Each path is a new rotation, seen through one point. The rows after it are directions, each followed by how far the rotation turns it, in degrees per step (0 if it stays put).
Each turn is a multiple of 5 degrees from 10 to 175, or 0.
Each row of a path follows its step; steps can be skipped.
path 1
step 0: [ -6   5   3  25   5   5   5   7  22 -13  20  -7   3 -10 -18   9   1 -11
   6   8  -5  10   5   3 -11 -16 -11   3 -32 -13 -18 -13 -12  10   3   3
 -12  -3 -30   2  -4  -2 -23  -8  29  -4   9 -11]
step 1: [ 14  -7  -9  26  -9  -1  -3  -4 -16   5  10 -18 -16   8   0  34  -6 -12
  22  11  -5  -9  10 -11  -5   0  -7  -5 -20  -2  -5 -13 -12   2  16 -15
 -16   8  -3  20  13  15  12  20   4   3  26   0]
step 3: [ -3  11  -9  27   3  -2  -2   2   4 -20  13   7   3  -1  -6  11  -5 -19
  -4  11   8   8   5  -8 -35 -13   3  13  -3 -10  -6  14  -7 -33  -5 -13
  19  -5  -5  -1  -4 -22 -12   6  10  15  18 -20]
step 4: [ 26 -10  -4   8  -7   8  -4 -15  -8  16   8   2 -10  27  12   1 -12  -9
  17   5  -5  14  -9  -4 -15 -25   7  20 -12  -9 -10  13  -7   6   6 -21
 -14   5 -14  21  -6 -12 -20  12  23  11   0   3]
step 5: [  7 -14  38  22  23  11   5  19  -6  -6  -5   0 -10  -5  19  -2 -11 -16
  20   3 -19  -4  13 -10 -11 -16 -16  -4 -15   9  -2  -2   3  11  -6   7
   1 -10   2  17 -13   5  -4   7  18  19  10  -1]
step 6: [ -5  -1   4  23  -1   0   5  -7 -27 -17  -5   7   2 -10   2   0 -16  -7
  13  -9  -5   1  22  -5 -14 -14   0 -18  13 -18  -1   8 -10 -15  15 -17
   8   7  12   8  -4  -4 -10  11 -18  21  36  16]
step 7: [  3  -1  -4  11   4   7  -2 -12 -23  12   3  14   0  11  13 -15 -18  10
   9   4  -5  15 -10   7  -5 -15  -8  -5  12 -19  -8  -4  18  -4  14   4
  23 -14   0  -6   2 -35 -19  25  24  -5  11  -9]
step 9: [  5 -21   8   5 -10  12   6   3 -28  15   3   3 -16  -3  10 -10 -16  -9
  18 -13  -3  12  10   0 -18  -6  -1 -13 -20   0   0  -1  -4  12  17  -6
 -17  40   9   6   6  -6   4   6 -14  -2  19 -18]
step 11: [-22  25   2   9  -5  -5 -13  12 -15 -24  -3  -4  24  -8  -3   1   7  -6
   0   9  -1  23   6  -5  -7  -6  10   7  -4 -10  -4  -9   6  -1  28 -17
  13  21   3  -8   1  -7 -31  13   9  -2  12 -21]
step 16: [-16   4   9  -5 -13  20  -1  -8   2 -15  10 -19  -1  -2  15   1  12 -21
  15   9 -37  -9 -10 -15  -6   3 -12  22   1   4  16   1   1  -2  22   1
  -3   2  -1  12  -2  16 -25   4  21  10   8 -11]
Speeds:
[ 4  2 -7  3 -3  5  7 -5 -1  9  5  0  1  6 -1  1  2  0  7  4  1 -2 -6 -2
  0  2 -2 -4  6  5  1  2 -2  3  4 -3  0 -5  5  1  3 -1  0  1  2 -3  1  2]	125
[ 1 -2 -2  7  3 -6 -2  0  2  2  3 -4  0 -1 -5  6 -1 -3 -3  4  7  5  5  1
  1  6  7  3 -2  4 -4 -1  0  6  2  1 -1  5  3 -5  8  2  0  1  3 -3 -2 -4]	35
[ 4  0 -6  4 -4  3 -3  0  0  0 -8  0  2  3 -4  1  0  3  2  0  1 -5 -1  0
 -3  5  5  1 -5 -7 -2  2 -4 -1  8  5  3  5  2  5 -5 -1  1 -1 -8  4  0 -2]	135
[  3  -2  -1  -5  -3   4   0   2  -4   2   4   3   1  -3   0   2  -4  -6
  -4   4  -2  -2  -2 -10   0   1   1   8  -5   2  -5  -7   6   6   1   1
  -1  -2  -3   3  -5   4  -1   0  -2  -5   1   4]	95
[ 5 -4 -1  0 -3  2  0  2  7 -5  1 11 -1  3  1  9  1  3  4 -1  1 -3  6 -1
 -1  0  4 -5  1 -1  0 -7  0  1 -2 -3  2 -2 -8 -1  5 -2  2 -3  2  2 -2  1]	10
[  9  -1  -5   0   6   4   0   1   2   1  -2   2   2  -3   1  -3  -1  -2
   1   3  -3   9   0   4  -2  -4  -1   2   0   4   1   6   3  -5   4   1
  -6   0  -6   3   1   1   3 -11  -2  -4   0  -4]	80
path 2
step 0: [ 27  -3  -9  28  13  11  -2 -15   6  10 -14 -13 -10  -5 -20   4  15   0
  11   0  -2  22   3  18  -5   5   9 -23  -8 -15   1  -2  -2  -4 -15  -3
   6  11  25  -9  -2   8 -16   5  -2  23 -22  13]
step 1: [  5   1  -6  36   6   4  -1  -8  -2 -16  25  -9  14  -8 -15  18 -10 -14
  16   2   5  13  12  -2  -8  -3  21 -15 -16  12 -17  -4  -3 -12 -11 -19
  22  -3  25  10  -6  -9  -7  -7   3 -10 -16  -8]
step 4: [  7   9   9  10   3   9 -16 -16 -18   8  14   6  -2  -1  -1   8 -22 -11
  15   7   1  22  -4  -3  22  -7  24   9  -4   0  -9  -5  27  -2   6  10
  28 -18  23   7 -10   4  12  13   5   8  -3 -23]
step 5: [  6  -5  17  11 -16  -3 -30  -9  -1  14 -10   4 -12  -3   4   4  12  -8
  -7   0 -14   5   8   8 -16   8  25   2  -6   5 -10  -3  43   6  -4  -9
   0 -26  23 -10  -2   9 -13  -2   1  14   9  -9]
step 9: [ 11   7   6  -6   4   5   4  -8   3 -19 -11 -20 -14   2 -26  10   6 -29
  19   2  -2  10  -2   2  -3  -7  -4  -4 -12 -12 -27  -1   1   2  16  -3
  10   5  35  -2  31   6   4  -4   2  -2 -19 -18]
step 10: [ -7  -7  20   4  -6   7 -18 -10 -12   0  -7  20  -9   3 -19   0   7   1
  19  17   7  10  14   8 -27  -4   2 -37  -2  12 -27 -18 -13  -5   5   7
  12  -8  14  -4  13  -7 -16   0   6 -12  -9 -15]
step 11: [ 34  10   8   7  -9   3 -25  12   0 -11   4  -6 -14   3 -27 -11 -15  15
   6   1  14  15 -15   0 -33   4   4  -8 -13   2 -14 -26 -10   1  -5  19
   6   4  15   2   0  10  -1  -7  -1  13  -9   3]
step 12: [ 13   3   2   1   5   9  -7   2 -28  -9  -5  -6 -11   9   7  13 -13   3
   4   9   5   3 -18   6  -7 -12   0  -3 -40  -5 -29   7  -6   4  -4   1
  29  -1  30  12  -1  18 -23  -1  -5  -3   0  -6]
step 13: [ 10 -18   6   0  -4  25 -10  -8  -5  20  -5  11  -4   4 -14   2  -7  -4
 -15  29   0  16  -3 -10  -3   4   1 -21 -15   6 -23 -13  12   7 -14   5
   9   4  25  -2 -26  -9 -13   2 -21   6   8 -21]
step 15: [ 19  28  17  -2  -3 -12 -14 -12  -6   8   6  18  10  16  -4  12   7  -9
   0  16  -2  27   7 -11  -5 -15   5   4 -21  -8 -18   9   2   5 -13 -12
  18  -9  -7  23 -10   5 -21   0   6 -13   7 -21]
Speeds:
[-7 -2  3  4  0 -2  0  2 -6  4 -1 -1 -1  0  6  4  7  3  3 -3 -3 -4  2  7
 -4 -6 -1 -2 -3  4  0  1  0 -5 -2 -4  3 -3 -1  0  1  0 -8 -6 -2 -5  4  4]	155
[ 1 -1  2 -7 -7 -1 -1  8 -1  2 -1  3 -5 -4 -1 -3 -3 -2  4  1 -5 -2 -4 -3
 -3 -3 -4 -4 -2 -2 -7  1 -3  2 -1  9 -4  6  2  2  6  0 -3 -2 -1 -3  4 -3]	20
[ 0  0  4  0  5 -1  2 -3 -4 -6  4 -6 -3  0  2 -3 -7 -4  0 -2  1 -8 -3 -3
 -5  4 -2 -8  3  1 -1 -1 -4 -2 -1  6  5 -6  1 -2 -5 -3 -4 -1  1  6  0  0]	40
[-4 -6 -1 -2  1 -9 -1  0  3 -3  3  2 -1  3 -6 -3  5  1  4  4  0  2 -2  5
  3  4 -8  0 -5  3 -3 -5  3 -3  5  2 -3  0 -6 -3 -5 -4 -3  3  4  1  1  0]	95
[ -2   2   0  -6  -1   2  -3   2  -2  -4 -12  -2  -3   3  -4   4   2  -3
  -4  -1   8  -1  -2   5  -2   4   1   1   1   6   2  -4  -5  -2   6   2
   2  -2   1   3   4  -3   3   0  -5  -2   3   0]	25
[  4  -2   6   0   0  -3   4   1   4  -4  -5  -3   2   0   1  -4   1   3
   3   1  -3   4   2   3   3   4  -1  -7   1  -5   4   3  -2   5   4  -2
   5  -3  -2  -7   6  -2   4 -10   3  -4  -1  -2]	35
